One turning vector, and how many steps it has turned:
The counts run from 0 to 41.
-0.573  0.194 -4.021  0.863  0.899  0.909 -1.539 -0.634 -0.723  0.091 -2.318 -2.355  0.229 -3.741  0.462 -1.414 -0.712 -0.607  1.498 -0.022  0.437 -0.028  0.953 -1.848 -0.237  3.419  3.924  0.210  2.875
30
 2.125  1.334 -0.698 -0.052 -0.798  2.114 -2.395  1.618 -1.897  1.405 -1.177  0.064 -4.359  1.181  0.541  1.720 -2.404 -2.067 -0.776 -0.778  0.644 -2.604  0.608  0.602  0.856  3.260  1.481  0.311 -0.260
14
 2.298  2.368 -4.419 -2.518  1.477  1.530 -1.810 -1.867 -1.817 -1.707 -1.097 -2.748 -0.548 -0.374  2.597  1.168  1.707 -0.436  0.352  1.169  2.008 -0.020  1.540 -0.973  0.560  1.361 -0.086  1.822  1.979
38
 2.092  0.918 -4.127  2.353  0.621  2.167 -1.030  0.122 -3.207  0.942 -1.017  3.936 -1.735 -3.348 -1.018  0.201  0.137  0.748 -0.038 -2.217  0.872 -1.946  0.528  2.856  1.671  0.770  1.280  1.371 -1.017
3
 0.312  0.552 -4.627 -0.577  2.868  0.682 -1.420 -1.922 -0.895 -2.000 -2.024 -1.713 -1.260 -2.593  1.151  0.935 -0.540 -0.199  0.457  1.705  1.322 -0.321  1.838 -1.373  0.184  2.272  2.121  1.788  1.605
33
 3.875  1.753 -2.154  1.451  0.445  2.836 -1.673  2.351 -1.926  1.292  0.834 -0.296 -3.441  0.850  0.217  0.592 -2.417 -2.772  1.030 -2.188  2.316 -1.020  0.835  1.953  1.941  1.715  1.699  0.222  0.135
11
-1.540  0.680 -3.993  0.629  1.571  0.303 -0.765 -0.654 -0.255  0.266 -3.112 -0.314  0.205 -4.015 -0.239 -0.435 -1.134  0.444  1.275  1.656 -0.669 -1.896  0.837 -2.104  0.765  3.452  2.894  0.618  1.626
29
 2.328  1.637 -4.359 -1.667  3.001  1.031 -1.207 -1.433 -1.234 -2.203 -0.110 -3.522  0.282 -0.638  2.267  0.984  0.189 -0.816  0.756  0.695  2.826  0.382  1.614 -0.742  0.409  1.380  0.529  1.039  2.430
37
 2.250  0.375 -0.740 -0.352  2.088  2.075 -1.352  1.866 -0.759  2.456 -0.978 -0.393 -2.936  1.357  0.336  2.286 -2.869 -1.837 -1.110  1.266  0.106 -3.068  0.548  0.202  0.142  6.139  0.302 -0.175 -1.166
18
-1.075 -0.264 -3.609  0.303  2.428 -0.494 -0.299  0.828  1.416  0.197 -0.247 -1.452 -0.270 -2.990 -0.618 -1.338 -2.764  0.152  2.036  0.918  0.597 -0.669 -0.007 -1.243 -1.494  5.951  3.090 -0.664  1.033
26
 0.932 -0.976 -1.378 -0.608  2.900  0.126  0.292  0.468  1.426  1.242  0.199 -0.774 -2.109 -1.276 -1.177  0.175 -2.431 -1.306  0.330  1.459 -0.033 -2.231  0.461  0.750 -1.900  6.583  0.362 -0.267 -1.088
22
 0.752 -0.083 -3.831  2.028  1.707  1.271  0.134  1.077 -3.038  0.845  0.472  4.031 -2.055 -3.973 -1.863 -1.153 -0.690  0.444  0.281 -2.964  1.362 -1.407 -0.457  2.970  1.508  1.985  0.165  0.147 -0.940
2
 1.370  1.041 -4.203  0.023  2.986 -0.163 -0.153 -1.647 -0.313 -2.649 -0.745 -2.754 -0.285 -3.509  0.680  0.299 -0.413 -0.085  2.243  0.621  2.099  0.548  2.252 -0.909 -0.300  1.530  2.333  1.778  1.774
32
-0.536 -1.064 -2.318 -0.605  3.765  1.308 -1.060  1.342  0.901  0.756 -1.605  0.316 -1.786 -2.301 -0.094  0.914 -1.943 -0.509 -0.272  1.797 -0.963 -3.397  0.914 -0.064 -1.303  6.653  0.917 -0.364 -0.609
23
 1.723  1.276 -2.972  1.497 -0.673  2.675 -1.094  1.168 -2.180  0.720  1.291  1.976 -2.592 -1.639 -1.151 -0.684 -1.834 -0.919  1.594 -3.739  2.339 -0.782  0.805  2.710  1.410  0.808  1.918  0.918  0.657
6
 2.727  0.510 -1.692  0.059  0.343  2.848 -2.605  1.481 -0.595  0.231 -0.453 -0.384 -4.280  0.760  1.319  3.045 -1.831 -2.713 -0.728 -0.403  0.682 -2.175  1.234  1.905  1.472  2.384  0.716  1.554 -1.114
13
 0.920  0.864 -0.658 -0.943 -0.277  1.150 -2.028  1.681  0.851  2.387 -0.859 -0.928 -2.161 -0.465  0.162 -0.229 -4.319 -1.772 -0.562 -0.206  0.325 -2.142 -0.580 -1.170 -0.796  6.936  0.617 -1.012  0.357
20
 0.426  0.918 -4.573 -0.180  1.232  1.062 -2.439 -2.579 -1.436 -1.571 -2.997 -1.306 -0.204 -1.642  1.787  0.251  0.232 -0.139  0.805  0.901  0.076 -0.724  2.073 -2.461  1.145  1.638  2.822  1.441  3.014
34
 1.114  0.125 -3.982  0.908  1.461  0.663 -0.025 -1.202  0.508 -0.586 -0.877 -2.674  0.498 -4.296  1.378 -0.803 -0.306 -0.228  1.793 -0.247  1.347  0.643  1.523 -0.704 -0.393  2.936  3.565  0.911  2.037
31
 1.712  1.519 -4.286 -0.789  0.825  1.141 -1.986 -2.049 -0.723 -1.403 -2.598 -3.044  0.708 -1.483  1.291 -0.458  0.516 -1.243  1.699  0.391  2.005  0.981  0.820 -2.125  0.696  1.478  3.010  2.078  3.901
35
 2.514  1.233 -0.883  0.246  0.699  1.765 -1.242  2.603  0.521  1.514  0.470 -1.609 -3.065  1.294  0.431  0.697 -3.986 -3.343  0.086 -1.478  1.210 -1.713  0.424  1.008 -0.287  4.807  0.504  0.024 -0.335
16
 2.221  0.477 -0.548 -0.363  1.845  0.981 -1.275  2.144  0.211  0.762  0.567 -1.700 -3.455  0.764 -0.145  1.140 -2.576 -2.276  0.021  0.322  1.698 -2.987  1.118  1.119 -0.278  5.312 -0.561 -0.076 -1.055
17
 0.626  0.080 -1.383 -0.598  2.013 -0.222 -0.222  1.607  1.036  1.132  0.136 -1.468 -0.968 -1.366 -0.606  0.035 -3.351 -1.851  0.518  0.062  0.692 -1.825 -0.620 -0.064 -1.174  6.754  1.215 -0.730  0.034
21
 2.422  1.382 -0.922  0.482 -0.536  1.932 -2.245  1.738 -0.024  1.638  0.230 -1.571 -3.468  1.448  0.324  0.224 -3.253 -2.938  0.426 -0.683  1.009 -1.007  0.261  0.473  0.610  4.310  1.456 -0.008  0.018
15
 2.114  0.841 -2.794  1.435  0.099  3.092 -1.646  0.494 -2.597  0.414 -1.279  1.815 -3.874 -1.044 -0.302  1.945 -1.242 -1.850  0.101 -2.116  1.989 -2.463  1.811  1.556  2.582  0.174  1.660  1.399 -0.602
8
 2.680  1.141 -1.258  0.433  0.693  2.906 -2.038  1.818 -0.604  0.864  1.058 -0.797 -3.589  1.573  0.490  1.390 -2.747 -2.487  0.719 -1.369  2.104 -1.772  2.080  1.711  1.250  2.087  0.662  1.022 -0.743
12
 1.206  2.954 -4.193 -2.924 -0.553  1.530 -2.202 -2.224 -2.253  0.139 -2.666 -2.521 -0.009  0.460  1.380  0.748  0.925 -0.608 -0.906  1.013  2.212 -0.744  0.322 -1.888  1.045  1.905  0.214  2.004  3.092
39
 2.115  3.069 -3.371 -2.441 -0.250  1.002 -1.951 -1.786 -1.587 -1.000 -2.038 -1.764 -0.550  0.189  2.177 -0.190  0.314 -1.110  0.052  0.489  2.216  0.714 -0.352 -1.589  0.062  2.284 -0.591  0.937  3.490
40
 2.936  3.248 -3.221 -3.070  0.306  0.510 -0.889 -1.381 -2.110  0.008 -0.703 -3.063  0.120  1.082  1.336 -0.748  0.526 -1.479  0.319 -0.211  2.946  1.772 -0.421 -0.714 -0.676  2.255 -1.652  1.627  2.607
41
-0.401 -0.158 -3.836  0.152  3.401 -0.355  0.240  0.104  0.838 -0.946 -0.343 -1.559 -1.156 -3.550 -0.229 -0.196 -1.200  0.310  2.226  0.944  1.113 -1.390  0.822 -0.498 -1.251  5.402  2.631  0.321  0.774
27
-0.624 -0.801 -2.185  0.486  1.851  0.500 -0.676  0.570  0.321  0.981 -1.299 -1.143 -0.263 -2.073  0.016 -0.850 -2.251 -1.389  0.945  0.401 -0.507 -1.723 -0.480 -1.558 -0.419  6.300  2.392 -0.622  0.854
25
-0.737 -1.329 -2.368 -0.319  2.072  0.750 -1.019  0.455  0.006  1.225 -2.224 -0.601 -2.150 -2.893 -0.637 -0.398 -2.453 -0.539 -0.113  1.243 -1.421 -2.973 -1.243 -1.218 -0.232  5.449  2.076 -0.822  0.812
24
 2.797  1.165 -2.609  1.230 -1.344  3.269 -2.602  1.125 -1.672  1.526 -1.039 -0.134 -3.840  1.109  0.289  0.451 -2.376 -2.316  1.146 -3.024  1.725 -1.379  0.377  0.388  1.815  1.361  2.710  0.449  0.727
10
 1.415  1.664 -3.471  1.098  1.063  0.961  0.523  0.348 -2.281  0.310 -0.197  3.890 -0.634 -4.126 -1.698 -1.905 -1.097  0.345  1.535 -3.802  1.586 -0.006 -0.578  2.215  0.324  2.081  1.164 -0.834 -0.856
1
 1.086  0.125 -4.074  2.417 -0.941  2.707 -1.475  1.016 -2.751  1.721 -1.595  3.557 -1.969 -2.411 -0.484 -0.392 -0.717 -0.972  0.192 -3.145  0.899 -1.175  0.661  0.976  2.642  0.834  2.711  0.698 -0.132
4
 2.868  1.317 -3.859  1.553  1.089  2.343 -1.359  1.338 -1.220  0.130  0.472  2.279 -2.710 -1.965 -0.774  0.580 -0.775 -1.689  0.916 -2.198  1.851 -0.667  1.986  2.346  1.791  0.677  2.099  1.050 -0.245
7
-0.660  0.750 -0.749 -0.442  0.359  1.586 -2.106  1.630  0.123  2.195 -1.598 -0.528 -2.056  0.727  0.181  0.793 -3.423 -1.622 -1.000  1.204 -0.433 -2.864 -0.912 -0.487 -0.505  6.084  0.838 -0.180 -0.283
19
 1.915  0.942 -2.470  1.322 -1.673  3.146 -2.664  1.669 -1.998  1.368 -1.522  1.078 -4.335  0.413  0.128  1.443 -1.672 -1.598 -0.106 -2.142  0.872 -2.659  1.222  1.873  2.690  0.431  2.392  1.440 -0.057
9
 1.919  1.162 -2.807  2.904 -0.742  1.724 -1.585  0.272 -2.161  0.847 -0.633  2.228 -2.098 -3.132 -0.270 -1.378 -1.954 -1.179  1.246 -3.196  1.962 -0.597  0.654  1.135  1.448  0.606  2.699  0.716  0.764
5
-0.948 -0.228 -3.743  0.794  2.775  0.451 -0.144 -0.566  0.056 -0.645 -2.028 -1.034 -0.050 -4.149  0.446  0.265 -1.175  0.628  1.066  1.907 -0.607 -1.896  1.207 -1.122 -0.474  4.530  3.151  0.949  0.268
28
 2.537  2.455 -4.061 -1.241  1.515  0.781 -2.000 -1.801 -1.283 -1.213 -0.825 -3.022  0.109 -1.448  2.556 -0.317 -0.077 -0.720  0.518 -0.344  2.093  1.683  1.301 -0.725  0.569  2.048  1.630  0.563  3.500
36
 0.967  0.705 -3.092  1.383 -0.542  0.693 -0.277 -0.300 -2.671  2.916 -1.141  3.811 -0.512 -3.162 -2.144 -1.787 -0.634  0.383  0.777 -3.625  1.442 -0.256 -1.505  0.347  0.923  2.093  1.332 -1.508 -0.153
0
